In the rows, 128 means zero.
First come named turns, each shown by rows before and after it. For each pair of rows after them, which turns, in which order, take the first row to the second? The first pair is done for you.
turn k92:
99,104,163,128,141,157,127,109,121,131 |-> 105,133,143,95,121,116,127,88,143,115
140,136,122,125,127,124,122,125,141,126 |-> 137,120,129,138,134,140,124,133,130,131
135,162,119,158,160,137,142,155,102,169 |-> 111,94,106,140,124,116,172,128,78,114
146,129,125,115,114,133,104,115,152,118 |-> 144,122,136,134,127,157,100,128,143,130
turn k351:
147,97,117,120,133,143,125,121,161,134 |-> 149,106,120,118,135,144,122,123,166,136
133,146,130,163,150,113,148,130,111,143 |-> 131,166,127,146,142,96,140,122,124,136
111,113,127,107,108,118,149,113,123,98 |-> 122,101,141,139,133,155,153,137,109,120
130,161,126,101,113,100,91,106,168,121 |-> 122,74,103,129,102,107,115,94,115,106
turn k778:
136,140,110,121,127,122,134,142,143,146 |-> 136,134,115,119,127,128,147,144,146,133
104,133,182,136,144,169,102,157,157,128 |-> 104,166,155,139,145,139,76,149,145,162
137,87,121,136,109,128,125,118,116,122 |-> 136,91,118,139,111,124,112,116,114,131
149,154,117,101,116,102,130,120,163,102 |-> 147,132,136,102,116,121,135,125,170,86
turn k365:
119,143,106,127,122,100,147,125,104,146 |-> 124,140,108,137,131,110,146,132,100,154
154,94,85,130,113,118,198,125,98,100 |-> 160,92,89,142,122,131,199,133,96,109
188,132,105,127,131,136,132,90,91,134 |-> 192,135,113,132,137,146,135,97,97,137
Then:
Between the rows of a pair lie two turns.
98,137,169,99,123,132,112,127,123,138 |-> 104,151,156,95,121,116,106,122,126,144 : k351 k92
138,114,153,130,139,159,145,138,154,110 |-> 120,92,137,118,117,132,117,110,145,99 : k778 k92
125,109,152,131,122,153,137,130,147,131 |-> 126,127,146,113,114,136,136,122,162,124 : k365 k92
127,145,150,111,141,102,134,127,140,115 |-> 120,109,149,118,134,108,141,122,128,102 : k778 k351
163,99,115,133,121,134,136,118,152,102 |-> 154,104,113,145,126,133,91,116,146,129 : k778 k778
116,89,175,136,130,154,121,141,124,105 |-> 104,101,138,117,107,100,88,106,118,109 : k778 k92
146,155,96,119,118,113,145,115,122,140 |-> 143,131,106,146,133,144,143,132,102,156 : k365 k92
146,111,121,109,105,114,130,107,151,94 |-> 155,89,125,156,131,153,132,132,120,128 : k365 k351
139,103,147,122,112,139,129,123,123,123 |-> 147,125,152,129,124,148,120,132,131,142 : k92 k92
153,152,130,140,145,143,127,148,154,147 |-> 149,162,128,123,136,130,134,139,162,133 : k778 k365
103,124,109,126,110,101,115,107,121,118 |-> 115,100,122,157,132,142,140,134,105,129 : k778 k351
138,161,126,121,120,91,106,122,141,134 |-> 137,146,113,138,122,90,101,121,119,147 : k365 k365
128,105,91,153,130,124,141,128,81,143 |-> 144,129,84,153,136,119,142,132,92,154 : k92 k351
177,142,116,127,139,133,158,119,147,111 |-> 169,134,134,129,142,150,160,126,148,107 : k92 k365
149,101,116,127,109,145,113,126,168,96 |-> 152,92,117,144,121,160,116,135,156,107 : k365 k351
152,131,125,134,137,139,110,140,131,157 |-> 142,88,125,132,124,141,129,133,117,130 : k92 k365
139,95,102,134,115,132,132,117,107,110 |-> 159,149,92,126,124,115,114,119,129,134 : k92 k365
136,123,89,133,119,100,152,124,102,132 |-> 143,104,105,145,129,130,168,139,105,127 : k365 k778
84,135,165,106,135,142,107,131,120,131 |-> 86,150,154,95,127,123,103,122,128,130 : k351 k92
142,139,118,130,125,116,108,117,140,135 |-> 139,120,139,146,137,147,114,132,134,137 : k92 k365
114,102,152,112,111,136,103,104,144,94 |-> 116,114,138,142,129,139,71,112,119,141 : k351 k778
113,115,158,128,134,151,101,133,138,124 |-> 111,142,137,115,126,120,87,120,139,132 : k351 k778
137,148,137,123,132,119,114,146,127,138 |-> 133,118,142,134,131,133,136,152,111,127 : k778 k92
153,120,107,132,132,137,169,138,122,115 |-> 146,109,135,131,136,160,151,141,140,106 : k778 k365
108,101,143,149,141,148,130,144,103,132 |-> 109,128,144,150,147,145,108,146,111,150 : k365 k778
113,123,144,118,122,135,120,125,140,118 |-> 112,130,138,114,120,126,115,121,139,121 : k92 k365
110,103,177,125,127,162,180,160,128,90 |-> 112,147,127,82,93,82,162,118,140,81 : k92 k365
165,126,120,128,138,131,144,127,133,123 |-> 163,125,127,127,137,134,145,127,134,119 : k92 k365
144,119,156,131,135,158,116,123,174,116 |-> 132,109,146,134,129,146,82,111,162,127 : k92 k778
109,146,154,123,121,140,108,136,150,124 |-> 97,118,153,122,112,139,115,129,136,109 : k92 k365
115,118,101,107,111,99,147,118,130,105 |-> 122,97,92,141,126,117,142,129,102,131 : k365 k365
140,109,115,153,132,133,89,119,124,147 |-> 127,88,122,146,122,134,97,114,120,127 : k351 k92
131,129,141,115,129,123,79,108,173,114 |-> 141,155,115,104,123,95,109,104,168,111 : k778 k778
149,124,120,135,111,122,109,134,107,124 |-> 153,144,129,134,118,129,106,141,118,130 : k365 k351
134,154,141,131,142,127,77,145,138,158 |-> 153,171,120,107,128,102,160,145,139,123 : k778 k778
114,146,182,118,142,156,106,147,170,116 |-> 92,138,153,90,111,106,97,113,155,96 : k365 k365
117,135,110,122,117,128,180,123,100,105 |-> 127,151,125,142,140,155,175,146,103,131 : k365 k351
113,118,109,110,113,116,84,128,99,152 |-> 116,119,114,120,123,129,83,137,98,161 : k92 k351
138,159,144,109,129,153,96,157,165,161 |-> 118,120,166,111,126,176,111,162,154,139 : k92 k351
127,129,106,129,134,120,97,94,158,127 |-> 135,129,103,120,129,116,138,96,160,107 : k778 k778
123,117,129,136,133,150,139,126,108,153 |-> 128,113,122,134,129,146,150,124,108,145 : k92 k351
111,129,164,116,136,138,108,166,148,122 |-> 106,97,159,115,125,134,123,159,134,105 : k92 k351
118,102,128,155,130,126,125,137,109,123 |-> 128,126,105,141,119,95,118,121,117,125 : k92 k365
156,57,120,167,111,134,131,130,111,110 |-> 175,123,102,123,95,88,134,110,160,94 : k365 k92
127,155,106,132,135,114,133,124,133,134 |-> 128,143,105,148,141,124,131,130,121,143 : k351 k92
148,157,112,140,134,133,80,120,164,153 |-> 125,104,99,162,129,133,84,115,112,158 : k92 k778
124,117,115,98,92,112,96,110,136,128 |-> 141,129,100,103,97,106,101,112,138,137 : k351 k92
128,131,150,118,132,142,139,136,142,114 |-> 124,144,141,126,135,133,103,133,135,140 : k778 k778
126,128,119,125,112,113,133,132,133,111 |-> 127,117,112,140,116,116,131,133,118,123 : k365 k365
130,146,145,124,131,144,130,132,150,125 |-> 124,102,131,133,120,138,142,123,124,114 : k351 k351
166,122,112,122,117,120,174,137,140,111 |-> 165,125,119,123,120,126,176,142,144,113 : k351 k365
138,104,127,144,144,147,148,138,114,128 |-> 141,124,142,126,144,149,154,139,140,113 : k365 k365
127,143,127,139,136,110,106,126,128,143 |-> 126,125,120,146,132,110,109,124,116,141 : k351 k365
112,105,126,113,114,96,90,92,133,115 |-> 126,73,125,156,137,132,117,118,99,134 : k778 k351
109,160,136,132,134,136,109,132,116,153 |-> 99,147,123,114,113,110,113,111,116,129 : k365 k351
114,105,145,141,140,153,131,153,98,147 |-> 121,134,147,139,147,149,124,158,109,161 : k778 k365
